Some points, each followed by its number:
[  15  -43   36   -6    5  -10  -54  -84   22   17   41   33   66  -82   40  -43  -13  -22    6    4   63   13   -5   68   -4 -127   -6    6 -110  -14   75  -27   61  -13  -90  -42  -62   15  -23  -88  -30  -86   38  -25    1  -14  -12  -22   22  -37   33   73  -25   -7   81  -20  -37  -48   64  -67   48   51   28  -13  -46  -67    3  -44   21  -90  -98  103 -126   62  -58   16   13  -64  -38   70    9  -23   33   26   34    1  -81  -57  -97    5   28   -5   10  -22  -53  -18   14   62   71 -127   65   33  -44  -60   22  -78   16  -26  -24   21   -5   69  -27   24  -66  -68   13  -45    9   50   21   -1   -3  -18   13   65  100  -95] 0
[  45    1  -83   20  -32  -35   39   59  -18 -127 -127 -104  -48    5    1    4   71  -87  -24  -47  -25   33  -56   30  116  127  -94  -25  108   45  -46   64  -71 -101   57   10    5  -92   77   94   79  127   -2   65  -54  -42  127   11   41    4   16   67    4  -79  -47    5    0  117    4   40  -83 -111   -7  -40  -13   52   20   -3  -31   98   70  -74   16 -127  124  -17  -56  127  127  -64  -35   83  -31  -40   16   85  -20  -20   72  -10  -95  -59  -62   45  112  104  -35  -46  -83   68   -5   48    6   22  -36   43    6   -7    9   12   -2    6  107   53   20   66   14   42   31  -65  -58    5  111  -42  102  -71  -91  121] 1
[-51  12 -68  22  32 -28  62  99   9 -26  11 -60 -57   4  19   7  31  41   5  12 -60 -53 -43  -1 -60  55  21 -52  64  -1 -43  -8 -33   7  10 -35  12 -19  -7 -49  42  12   1 -12 -14   2  40   4  -4 -27 -57  11 -25 -64  45 -22 -14   1 -13  68 -51 -30  10  33 -63 -24  15  -7 -39  29  14 -92  10 -86  23 -42  42  35  -8 -35  -2   0 -66 -14  10 -32 -17  34   4 -37 -39  59  -8 -12  49  66  13  -7 -18  53 -26  72  19 -12 -20   3   6   7 -67  -5  20 -53   1 -17   9  52  55  -5 -42 -14  -8  34   8 -10  24  -5  26  69] 2
[-16  37 -15 -15  -1 -87  24 -45   1  52 -82 -12 -55  59 -67  43  59  40  51  11 -45 -32  15 -25  39  27  18  -9  72 -63 -44 -22  52 -39  36 112 -46 -41  -8   2 -54  26 -30 -56 -78  14   9  35 -23  43  46 -10   2  20 -66  35   4  93 -61  -6  10 -21  34 -82  -8 -22  30  62  -7  10  24  47 -21  29 -36 -56 -12  12  46 -19 -24  25  46  49  19  11 -13  49  59 -29 -16  14 -23 -14  69  45 -18  38   5  46  32 106 -51  31 -20   3  10 -10 -18 -44   7  28 -10  32  30 -20  12 -38 -10   6  14  -9  38  47 -54 -28  -2  29] 3
[ -75   42   48   14  -35   20   27    0   21  127   56   73   16   49  -43  -30   22   42  -19   40  -46  -20   19  -36  -83  -27   42   33   16  -97   -6  -12   27   45  -88   21   29   12   12 -108   19   26   -8  -70   59  -39  -48  -37   17   45   20  -52   33   83   38   38  -46   28  -44    3   45   73   38  104   14  -25  -36   42   -2  -72  -36  -15   51    6  -19  -19   -2  -27   27   -5   22   14   45  -27   24  -11   -8   61  -22   10   86   46   46 -108  -35   18   -3  -29  -24  -59   67  -12  -12  -38  -39   83   52   36  -57   35  -51  -55  -69   17   35  -27  -52  -12   11    3   -6  -33  -22   14  -37   13   65   16] 4
[ 19 -34 -32   7 -52  49  16 -22 -11 -47 -21 -15   4  22  -2 -77  57 -17 -11 -13 -11  17 -42  43  32  18 -35 -25   0  15 -26  14 -22 -20  36   4 -19   1 -16  27  10  24 -29  14 -39 -35  73   9   5   5  26  22 -16 -53 -18 -44  66  32 -16 -12  -2  19  -2 -87  12  32  60 -54   2  33   2  34 -29 -50  15   4  38   9 -50  47 -43  12  11  26 -15  -7   1  -8   9  55 -28 -59 -37  32   0  34  -1 -22  19  19   3  45 -14 -12 -29  12   8   4  -5  18  31  60  12  -4  -8  17 -18  22  52  42 -23 127   8 -65  35   4 -18 -31] 5
[  24   63  -88  -18   -8  -36   52   71  -51  -31 -100  -40  -50   47   -9   60  -10   65  -18   -9   33  -82   -3  -41   58   40   18   37   96  -44    8    1   34  -62   17   27  -47  -63   33   33  -28   15    8   25  -90   -6   -9   29   50   27   26    0  -14   14   -6  -44   26   88   -5   22 -113   33  -55   17  -28   43   69  100  -18   -6   95  -52   49    9   25  -29  -37   18   57   -1   37   20   -8    4  -61  -78   18   35   33  -23  -53  -25   -4   -3   68   46  -48   58   49   32   31   45   21    7   27   62  -45  -11    0  -47   26  -53   65  -22   69   76   24    9  -15  -51  -91  -20    6   -6    3  -63   22   52] 6
[ -6 -27 -27  31 -43  -2 -38  21  21  -8  43  34  25  -1  11  13 -39 -25 -25  53  17 -22  45 -30 -44 -62  47  52 -82 -22  13  61  62 -38 -24   2 -12 -23  43 -42 -16  -8 -15 -54 -19  43 -41 -34 -55  26  26 -62 -20  70 -27  48  17 -28 -42 -25  21 -17 -14  14   4  16  15 -17 -21 -60 -18  32 -43  54 -44  11  54 -37  20  74 -15 -26  37   6  41 -41 -24 -33   9 -25  24  30 -15 -20 -40  35  11   9  82  23  38 -17  -5 -24 -31  14  40  -8   7  11  43  -5 -16 -19 -44 -44   0 -88  16 -27  57 -44  28 -47  -5  47  38  39] 7
[ -39  -33   45  -30  -13   43    5  -58   53   26   72   59   35  -18   -9   11  -67   59   15  -23  -47  -26   38  -15   -1  -47   56  -10  -53  -56   17   10   48   31  -18  -22   22   59  -12  -78  -85  -78  -26   30   53   31 -127   -1  -24   12   10  -60  -38  106   26  -26  -13  -31   75  -62   33   -3    6   69  -93 -113  -48   14  -34   -6  -54   54   35  119  -47  -23   12 -103   20   77    3  -28   24   40   10   25  -80   14  -29  -45  -12   98   47   14  -51  -31   -8    4    7  -61  -34  -56   13    5    6  -47   17   -4   19  -39   13   10  -20   31   15  -89  -50  -53  -11   -1    4   36  -43   -1  -42   23   70    3] 8
[ 32 -36   6  49 -34  39 -28 -58  11 123  95  67  84   6   0  26  28  22  13  38  42 -27   5  23  -5 -74  17  69 -15 -58  37 -37  30 -57 -37 -16 -10  57 -15 -45 -76  -6  -1  -1  41   7 -78 -15 -44  13   9  19 -47 -17  12 -35   5   0 -18 -18  19 123  10 -33 -32 -21  39   9  30 -43 -20  20 -16  23 -57   9  25 -80 -53  49  46 -49 122  35   9 -74  55 -28 -53 -13  40 -31  61 -26 -21 -59 -27  15  90 -86 -11   4  42 -24  -7 -18  19 -46 -52  -9 -22  -9 -12 -17 -85 -16 -37  11 -20  61 -17  57 -18 -67 -72  27  53 -54] 9
[ 44  -2 -80   8  -3  19  -3  -5 -39  -8 -37 -12 -32   0  61  34  33 -23 -20 -33 -14 -13 -21  25 -17  34 -22  37  29  26  -4   3  32  -2  27   3  -4  27 -32  48  55  10  38  50 -27 -29  77  57  31 -28  17  35  29 -59 -27  36  27  52  30   1   3 -44 -33  -7  -4  23   3  -1 -16  -6  -1  12  56 -38 -11   0  23  62  13 -70   9 -19  56  11 -33  17   0 -14  34  13   2  19 -35  -6  -2  31  27  -8 -14  48   5 -37   8  14 -15  16 -25 -27  32  -5  18  55 -13  46 -30   9 -21 -59 -45 -43  28  -9  47 -24   6  67  -3 -18] 10
[  38   -2  -61  -28  -18  -54   23   34   18  -61 -112   -3  -57   39   36   -8   57   42  -12   39    9  -38  -64   -2   59   28   31   -4   15   91  -26    1  -40  -91   10   67   -1    1   -7   64  -16  121    0  -19  -50  -20   84   33   31   -4  -14  -41   74    4 -109  -46   54   98   36    6   34   -8   30  -75   11   71   -4   27    2   58  112  -34   53  -47   63   68  -12   22   28  -46   14   18   25   15  -75   19   36    8   49   31   -3  -26  -41  -51   92   29  -14    2   13   64  -41   48    7   52  -13   11  -10  -19  -11  -47    7   21   65  -27   10   71   44   51  -20  -53  -92   10   54   39   35  -49  -36   58] 11
[  62    0 -127  -27    2  -20   16   34   16  -99 -127  -90  -36   32   22   54   32  -59    7   -4    5  -18  -11   10  127  127  -66  -30  116  111  -56   34  -37  -15   34  -14    3  -25   59  127   88  100  -20   29  -84  -26  121   39   83  -42   27   53   15 -109  -59    5   30  117   48   83  -81 -123  -10 -118   43   70   42   36  -35  127  127  -43  -21  -84  124   -7   -5  127   97 -112   12  118   -5   28  -23   24   14   17   45   43  -66  -53  -78   29   82   72  -89  -31  -88  127  -35    0   44   65   14  -18   -1   14    4   10   41  -37   59   -9  -65  127   71   50   -3  -39   68  -65  103   -8  114  -54  -48   40] 12
[  42    6   36  -40   40  -20   45   43   19   37   48   80   -7   -5  -10  -17  -26   22   19  -61   21   -2  -10   34  -49  -54   50   17  -42  -32    7   34   16  -33  -67    6  -15    7  -53  -90   -6  -71    4  -16    5   10  -81    3  -63   42  -71   16    3   -3   15  -32  -16  -31   38  -48   73   45    4   24   -7  -55  -20  -72   49  -79  -33   18  -30   86  -42   17  -26  -18  -26   27    9 -103   -8   69    3  -34  -10    5   -1   28   19   56   45   16  -38    6   -1   14   81  -68   54  -24   27  -30   16   35   23  -48  -56  -29  -18  -24  -85  -18  -12  -55    4  -15  -63   -3   -4  -39  -92   12   -9    7    2  -58] 13
[  -1   50  -84    4  -47   -3   48   53   10  -27 -116  -33 -104   63  -14   81  -13   50  -10  -14  -19    3   17  -40  -26  116    8    1   90  -55  -56   38  -54    6  -14   46   18  -21   23   44  -55   -5   -6   17  -28  -16    7    4  -30   34   13  -54  -39   -3   15    4   10   38   53    3  -38   17    9  -21  -64   62   22   29   10   37   42  -50   76  -92   83  -11  -30   25    3   12   25   67  -37  -76  -68   52   23   67    7  -73   -3   25  -13  -22   45   42    2  -27   10  105    2  -35   14  -12   24   43   -5   -7  -31   51   25   -1   49  -31   40   19   55  -22    0  -61  -30  -62  -23  -29   23  -82   -7   73] 14
[  51   32  -46   39   17   42    0   91    5 -106 -127  -91  -23  -29   14   39   14  -36  -10 -115  -16   90  -38    4  127  127  -82  -22   93  125  -14   59  -92  -36  127  -75   28  -63   43  127  100  115  -27   47  -56  -29  122   11  -10  -33  -63  -15  -13  -97  -87  -53  -25   57   55   50 -127  -94   21  -51   77   91  -39  -59  -34  121   59  -90  -17  -70  127   23   35  107   78  -97  -73  120  -16   28  -52   35   68    8   30   15  -49  -47  -67  101   89  111  -25  -67 -127   70  -24   23   26   64  -20   33  -16   12   66    7  -88  -72   34   66   49  127   79   35   53   -4   10   44   64   16   65  -34 -102   25] 15
[  15   19  -29  -12   67  -10  -23   27   33   36  -25  -92    7   16  -10   30   25    7  -12  -63  -26   60   -4   -2  -49   40   20  -24   39  -21  -46   23  -16   80   95   -7  -15  -36   -4   10   -2   10   57  -15   12   -4   -8  -40  -11   49  -72  -38  -30   48   32   13  -20   17   14  -26   18    7  -18  -24   15    9  -29   -5  -10   22    5  -63    5    1  -28    7   65   50   38  -27   -1   62  -53  -27   34   34   30   51   -4  -46   46  -40   70  -20   33    2   34  -32  -55  -11  -16   -5   28   71  -12   33   29   37   58   14  -36   -8 -105   40   66  -24   51    6    4  -16   17  -96  -57   47  -31   15  -34   25] 16
Which three points above are nearest to each new point, looking only along the 3 directions in which the numbered points spread most? Their numbers follow each, nearest first.
[-94  33  35  65 -14 -19  24  83  33  17   8 -57 -18   8  39  55 -78  13 -49 -12 -92  21  19 -70 -94  37  43 -21  -4 -42 -15  59   3  40  38  56  50   5  40 -18  20  -3 -11 -51  59  53  39 -36 -53  19 -97 -83 -34  60  40  -8  26  44 -15  49 -48   0  48 127  11 -24 -71  59 -19   7 -93 -60  13 -57  -8 -16  23 -48  29 -45  32  56 -81 -32  10  30  24  34 104 -28 -12  28 -16  10   1  39  12  -4  -6 -20 -20  25  22  58 -43  28   7  36 -20   9 -26 -67   7  64 112   1  45 -24 -23 -64  10 -26  14  -8 -14  56  23 -31] >> 16 2 4
[-41   8  26 -15  96  -7 -36  39 112  39  90  18  20  -6   2 -27 -49  36 -61 -48 -70  14  58 -56 -43 -42  54 -14 -33 -48 -26   9 -55  83  58 -15  18  33 -92 -34  11 -63  25 -29  37  -6 -26 -23 -35  20 -34 -87 -19  54 -10  32  55 -80 -10   0  26  41  22 114  -2  32 -76  34 -30 -23 -63 -83  63  -1 -65 -10 -24 -39  16 -22 -13   9 -57 -55  40  27  -2 -21   2 -48  42  35  90 -22  13  34  10  18   6 -25 -31   6  16  22 -93  39  27  69  -3  40 -18 -27 -45  32  64 -17   4 -19   7  24  23 -71 -90   9 -42   0  50 -11] >> 4 16 8
[-47 -38  31 -58  15  24 -45 -74 -11  70  71  65  20   4  16 -50 -53  77  18  25 -37  53  17 -39 -95 -95  19  14 -69 -64  47 -32  32 -20 -19  -6   4  13   8 -97 -29 -65  21 -25  24  20 -77 -10  10 -23  36 -18   3  64 -12 -30  -1 -16  15 -40  -9  15 -12  13 -16 -69  30 -23 -23 -41 -64 105 -55  43 -39  -2 -43 -57 -15  31   3 -11  20 -21  29  12 -32 -42  -1  -9  43  45   3 -33 -89 -70 -54 -28  56 -90  70  -7 -17 -25  12 -22  18 -14  59  50 -22  -1  15 -54  -2  -9 -21 -30  22  12   7  22 -63   3  38  20  81 -31] >> 13 8 7
[ -10    5 -100  -24    4  -24   35   76   -5 -127 -127 -102  -66   44   13   48   67  -26   -8  -41   -3  101  -73    5  104  127  -69  -77   89   93  -71   76  -73  -34   88   43   10  -34   47  125   51   70  -10   40  -36    0  127  -12   52  -38  -63   21  -41  -50 -111  -45   45   18  -10   88  -91 -103   18  -83   30   95  -18  -32    1  104   44  -60   30 -126   76   -9  -36  127   91 -110  -15  127  -50   15  -59  -15    0   52   45   95 -110  -42  -54   31   65   36  -21  -72 -115  127  -54   17   60   49   -7   75  -56   10   27   65  -25  -61   31   16   51  106   45   -9    6  -64   36   57   48   24   32 -105  -68  127] >> 1 12 15
[ -17   24  -29   36   25   13   51   41   12   67    6   20  -42  -22  -41   42  -35   -2  -49  -21    5    7    4 -100 -101  -45  -12   18  -64  -31  -10   25   12   32   54  -21  -35   -3    7   -9   21    9   -7  -82   -5    8  -39  -29   -9   -7   -2  -95   15   50  -17  -13   33   18  -47   22   62   68   -8   26  -99    8  -22   16  -67   20  -75   20   47  -26   -1  -25  -33   -5   10   23  -25   38  -41  -37   13    4  -19   -1  -29  -51    8   28   52   35   12  -25  -20  -54  -57  -38   10  -19   25   13    8   44   -5   34   16   42  -24  -37  -27  -16  -13  -16  -37  -26  -23  -53   -3  -58  -47  -11    0  -17   57  -11] >> 4 16 7
[ -20   21   61   20  -17  -29  -59  -48   25   61   86   32   34  -10  -63   -4  -55   77  -13    7   25  -11   13   -5  -45 -107   49    2  -34  -17   55   32   34   30  -55   34   19   21  -71  -42  -20  -33   41  -29   52   12   -1    5  -30   25  -38  -40    3   45   34  -32    7  -46  -42   23   19    8   45  -15  -79  -79  -11    6  -24  -27  -67   -1  -15   31  -68   23  -10  -75    2   40   10   18   66   42   50   31   18   49  -16  -61   48    8   68  -19   -7  -17    2  -21   86  -58   10    0    0  -34  -21  -59   -6  -52  -32   39    0   -5   26   17   12  -76    6  -78  -36   27  -25  -59  -44  -11  -68   93   54    8] >> 13 8 7
[ 15  17 -10 -13 -11  -9   8  -7 -18 -45 -29 -34  36  42 -15 -10  44  25  21   6   3  -5  -6  40  22   1 -11 -35 -12  15  15 -23   9   9  -1  25   8 -22  37  31  37  35 -15  28 -62  37 -40  -3  -2  67  29 111 -20  -6  20 -22  85   6  20  36 -62 -36   5  -8  18  32  -4 -25  23 -17   7   2  -2 -45  28  34 -43   8  42  36 -19 -24  16  39  31 -35  20  -2  38  89   2 -12 -71  45  27  -6  45  -8   4  18 -13   6 -35 -21  32 -20 -11  19 -27   8  27  74   7 -10  18  12 -36  -4 -24 -39 -13   8  18 -49  18 -15 -40 -39] >> 10 5 3
[ 45 -33  17 -16 -61 -23 -43 -65 -56 -44 -13  41  18 -33   9  -2  36  30   0   8  48 -27 -22  30   6 -29 -32   3 -31   1  31 -16  36 -63 -58  13 -44   7  26 -30 -52 -30  -9  19   5 -27 -62 -33   0  19  40  17   8  -4  46  -6   9  24  44 -40  15  -1  19 -44  61   5  39 -27   4 -27 -16  13 -81 -32  21  66 -75 -37 -49  20  36 -80 -22 -41  25  29  -8 -10 -76  18 -43  35 -11  32 -11 -67  21 -21  20  -2 -38 -47 -26 -38   5 -30 -60 -23  -5  50   3  24  22 -15 -39  -4 -63  16  26  20  -2  52 -28   7  12  34  -6 -27] >> 7 5 9
[ 33  16 -20 -19  11 -19 -35  -6  29 -33 -14  13  45 -29 -19 -28   9 -48  34 -28  48  -2 -12  10  93 -10 -72  24  -9  13   5 -77  89 -51 -35 -34  24  47  -5 -20   8   8 -37  24  -6  -9 -18  62  54  15  43  36 -26  -1   3  30  15 -26  10 -60  18  32   8  -7   7 -54  21 -85  20  -9   2  37 -78  33   5  30   6  14  -9  36  -4 -85  29  -3  44 -21 -61  -3   5   7  25 -18 -34  40  55  -7  10  12 -28  14  13   2   6  -4  43 -42  23 -80 -11  15  50  78   9 -39 -33 -21  49  19  23  20  58  40  -2  -7 -21  24   7 -41] >> 5 10 7
[ 48  19  68  12 -15  -4 -70 -27 -47  36  19  44   7 -37 -39   6  -7  46  -4  58  15  23 -37  -2 -21 -68  23  10   8 -39  -5  15  60 -69 -38  45 -26  48  29 -48 -45 -44 -28  35  25   0 -39  15 -14 -12  43  47  18  16 -24 -60 -58 -22  10 -37  22  15   5 -66  10  -7  31   2   2 -35   4  57  17  58 -28   4  14  47 -14  35  47 -75  56  15  70 -62 -67  17  31 -37  23 -33 -75  23   4 -49 -11  39  61 -18   6  47 -14   0 -17 -11  -5 -68 -40  -3  28  51 -13  18 -87 -23 -28 -16 -14  -5 -17  34  23 -12  -9 -61   4 -48] >> 7 9 13
[  35   -6   45   -8  -33   11  -57  -32   21   49  118   61   50  -40    7  -43   -3  -17   -5   24   80    1   32   -1  -16  -56  -38   47  -50  -39   50  -17   47  -31  -59  -34   -6   46   24  -18  -41  -17  -39   -1   20   21  -65  -90   17   18   50   43   48   77    0  -30   20  -53  -68  -34   42   23   18   10   -6  -19   27  -31    1  -35  -55  118  -66   36  -22   27  -21  -30  -52   85   -4  -69    4   22    6   36   11  -23   14    7   40   -5  -25    7  -43  -37  -10   70   99 -116   -3  -17  -34  -55  -41  -68  -39    2  -17  -21   19   53  -10    2  -52  -92  -39  -25    3   34   24   20  -43  -12   -6   22   42   11] >> 9 0 7
[ -9  20 -64  32 -26 -21  19  96 -38 -42 -41 -49 -37  61 -18  63 -20 -21 -19 -43 -30 -17 -49 -55 -22  56  65 -29  95  14  41  15 -68  26  85  55  10  -3  -6  65  29  40  24   8  -3 -20  19 -94  13  23  -4 -52 -81  46  47  81  -7  -3  12  33 -91 -36  -1  13  20  63  21  22 -17  54  41 -59  39  -1 -44   7 -39 -35  44 -84  69  24   3 -30 -52  34  58  46  10  82  19  -5  28   4  80  33  13  -8 -76  44 -21 -34  56  28  16  38   1  20  -9  -2  12 -14  21  13  43  34  40 -34 -35 -38   4   0  40   9   2 -29 -17  57] >> 2 14 16
[ 37  26   5  43  15  33 -30  45  46 -12   9  28  29 -14  14 -83  44 -30  23  52   8   5  10  73 -62 -50  42  -9 -51  19  14 -24  33 -42 -31 -39 -16  51 -23   9   9 -60 -12  18 -11  47 -88  12  13 -33 -10  47  31  -6  17   2  19 -58  27 -30  35  64  11  11 -38  -8 -23 -31  11 -42 -34  14 -62   8 -11  63 -17 -37 -38  48 -38 -56  82  41   6  -7  17 -40   6  20  27  11  31  23 -62 -16  10  61  69 -33 -35  23  22 -51  -2 -13  63   2   6  13  39  30   5   5 -37   0   1  18  22  61  14  -7   5  42 -12  26  49 -84] >> 7 9 13
[-90 -49  51   6  52   4  -7 104  41  51  10  -7 -25  11  49  51 -28   5  24 -15 -51   5  31 -63 -71  41  37 -31 -22  16   9  26 -16  -7  65  18 -37 -18 -11 -54  -7 -18   2 -57  22  45  -2 -36 -28  16  11 -79  12  35  -6  57  17  31   3  44  16  37  17  45  16 -18   0 -21  15   9  24  29  68 -17  -2 -60 -32 -32  22  -5 -15  59 -54  -1  13  21 -35  18 -35 -46  14  79  49 -11  -3 -36   1  62  23  20  10 -51  14 -56  30  11 -57  37  -8 -71  20 -17  19  23  73 -39  12   6 -33 -39  26 -18 -20  11 -64 -33  66  60] >> 4 2 16
[ 42  30 -38  26  16  32 -57 -59 -42  -3 107  90  46 -32  41  17  18 -24  70 -31  -5 -24   5  38  40 -38  23  27 -81  24 -12 -34  82 -21 -37 -24 -45   7 -67  -4  27 -37  45  28  18  -2 -33  69  -3  23  43  38   6  -1   1 -25  25 -42  56 -49 -35  13 -30   4  39 -66  42 -10 -18 -72  -9  79 -15  17 -16  20 -20  42  36  37  46 -30  21   9  12 -34  11   1 -18  26 -21  39 -16   5 -19 -20 -17  37  15 -24  16   9  -6 -36  13 -39 -14  -8 -44  -5  37  44 -13 -35 -34 -23  16  12  -2  43   8  -2  46  40  42  39  26 -56] >> 7 9 13
[  30  -15   14   18   30   52  -52  -20    5    1  127   34   51   31   21   26  -29   17    3   -6   82   70  -35   -4  -39 -107   13   65  -65  -11    7  -38  115   31  -30   27  -25   31  -14 -112  -30  -38  -36   43   -2   17  -17  -24  -22  -22   67   19   55   35   31    9  -22  -63   30  -29   42   52   -3   11  -12  -16  -22  -12  -10  -83   -3   -5  -95   49   32    4   24  -37  -38   11  -44   -7    5    5   36   42  -46  -46  -41   46   24    2   59  -61  -14  -33   25    5  -11  -34   14  -41   12  -38   15  -73  -59  -10   24   20   61   17  -19  -35    0  -43  -27  -24   44   79  -38   36  -58   60  -26   60   78  -79] >> 13 7 9
[-43 -65  22  -7 -20   6 -31 -26  15   2  60  82 -22 -43   9 -37 -38  41  55  -9  -3   6  13  18 -52 -72  39 -14 -89 -25  42 -14  59  22 -88  -7 -14  48 -66 -68  33 -47 -37 -28  56  24 -44 -36  -2 -16  59  -9  33  20  28 105   5 -60 -18 -28  52 -14  47  93 -18 -65  -8 -99 -33 -29 -62  29  19  59 -81 -20  77 -84 -25   9 -27 -26  10  10  36 -14   3 -34 -61  11  32  23  37 -34 -39 -44  29  25  82 -38   6 -32   3  -1   5  14 -54 -27  22 -26  14  34   3  -1  14  -8 -35  -8  10 -23  44   0 -28  17 -61   5  53 -52] >> 13 8 7
[ 12  42 -38 -54 -28 -61 100   9 -48 -79 -66  -8 -58 110  44  63  24  -8 -40  24  -5 -21  47 -14  60  91  53  94  22  32  64 -26 -10  18 -36  86   4 -25  13  35  20   2  58  19 -21   7  80 -17  14  32  55   7  -2  -3  -5  46  34  84  87  35 -25 -56  -1 -19   7  17 -18  39  20  15 -38 -93  -9  -8  11 -26  24  15  26  -1 -12  46   3  27   4  -6 -13  29  49  25  39 -40  31   0 116  63 -17 -20   1  27 -49  36   7 -60 -45 -30  -4   8  18 -30 -14  19  32 -66 -25   4  18 -35 -13 -33 -41  51  27 -24 -63 -22 -14  47] >> 3 10 2
[ -23   25  -15   14  -24   33   -3  -52  -45  -15  102   82   35  -28  -22   12   15   57   11    3   86   -2   16   41  -92  -91   61   32  -97  -18   21  -41   29   -8  -96  -54  -15   28  -59  -32  -23 -127  -17  -30   36  -25  -88   44   -3   80   87   56   21   81   10  -33   49  -14  -24 -110   41   34   10  -10    1  -41   28  -34   42  -61  -36   73  -16   81  -60   27   31  -89  -58   81    5  -78   62   -1   19  -29  -75  -24  -17   -3   51   31  -19  -63  -90  -45  -53   50   18  -52  -15  -27  -52  -42  -11  -22   36  -48  -45   30   30  -20   35   19  -32  -18  -52  -48   35   58   41   46  -33   71  -20   76   78  -85] >> 9 13 0
[-19  33  48  -2  11  41 -38 -35  55  42  33  68  14 -28  35  33  -3  -4 -15  15  34  12  18  83 -58 -63  18 -24 -96 -39  11 -60  17 -16 -27  -4 -15  16   2 -56   3 -12  22  17  87  -7 -83 -26 -32 -30  -2  -2   7   6  37 -50  13 -42  30 -60  20  74  36  92   4  -7  -7  31  50  11 -29   4   2  16 -39  11  15 -31 -17   3  36 -48 -21  40  35 -73 -10 -29 -11   2  66 -37 -23  -9 -15 -54  11  21  49 -50 -55 -35 -43 -12 -27  22  21   7 -50  33 -39  43 -42 -18  -1 -25 -14 -12 -22  97  34  12 -51 -10 -68  50  60   0] >> 13 7 8
[  -7   53   -4   67  -50  -10    6   37   31    4  -60  -45   25   16  -20   20    4   40   -6    5    6   -4   -3  -18   45   50   37   -8   36   31  -58   29  -58    4  101    9   11   10   46  104   17   20   44   -6   -8    1   94   43  -25  -19  -22   20   16  -30  -42   13  -45   20  -48   -1 -100   -6    7  -22  -17   84    6   42    5   94   11 -108   31  -67   61   22    8   45   40    1  -37   43  -33  -34  -35   85   38   14   22   24  -13  -23  -17   25   10   37   26  -64  -81   61  -20   -5   21   28  -25   36   24   52   -7   61   -8   36   41  -23   -2   63   39  -16   -2  -61  -10    4   22   -1   31   -4  -32   52] >> 2 10 14
[-74 -26  -5  34  -9 -34   3 -40  43  22 -55 -14 -16 103 -63  20 -45  42 -56 -15 -56 -32   4 -57 -17  42  24 -14  25 -25  29   3 -10  68  35  61 -13 -25   3 -30 -55 -22  17 -73  61  41 -14 -30 -14  47  -1 -95   8   7  32  58 -31  35  -5  37 -20  25  60  55   1   2 -10  57   2  34 -39 -42  47 -17  69 -43   7 -30  63 -48 -24  38   5 -56 -30 -10  -5  59 -13 -66  -4  23  -3 -53  39  37 -11  21  12  32 -71  33  39   9  -1  32  -3  43 -42  23  11 -51 -11 -33  48 -63  20 -16   6   6  -4 -46 -14   3 -18 -78 -57 -18] >> 2 14 16
[ -65   -9   33    1    6    2  -23  -18   47  -33   68   86   -8  -17   -5  -41   -5   56   -3   10    8   17  -33 -107  -48  -25   10   -3  -93  -42  -42  -77   -8   46  -85  -10   67    5  -50  -15  -37  -51   24  -51   69  -17  -56    5   27  -26   52   -5   23    8   39   48   -6  -14    4  -32   -7   13   17   53  -30  -11    0  -24   12  -33  -91   23   28   59   40  -18   14  -59    8  -18   21  -42   45   50   -2  -10   16  -36  -40    8   57   19    7   -5  -47  -74   19  -28   59  -63   26   -1  -60   -6   14  -16   62   26    4  -15   60    8 -119   33   34  -77  -29  -16    8  -20   33  -61   18   -6  -13   71   55  -49] >> 13 7 8
[  -4   -5  -12  -36    5   50   40   56   12   11 -104  -73  -73   -5    0   29    8   -3    3   12  -11  -40  -20  -65   15  103  -20   -8   73   -2  -21   48  -64    3   73   46   26  -18  -39   44  -31    3   -1   20  -43  -61   23   23    7   13   -3  -29   21   67  -67   63  -28   76  -27   23   19  -33   34  -13  -10   41    2   12    2   19  -11  -78   44    5   49  -12   17   40   61  -49  -36   54  -56    0  -42  -21  -33  -24   61   11  -30  -41  -54  -45   60   56  -27   37  -37  -23  -81   34    1   51    2   45  -34  -59   10    9  -55   17   17   26   45   54   34   -8   -3  -17  -39  -46  -26   -7   60  -13  -29   68] >> 2 14 10
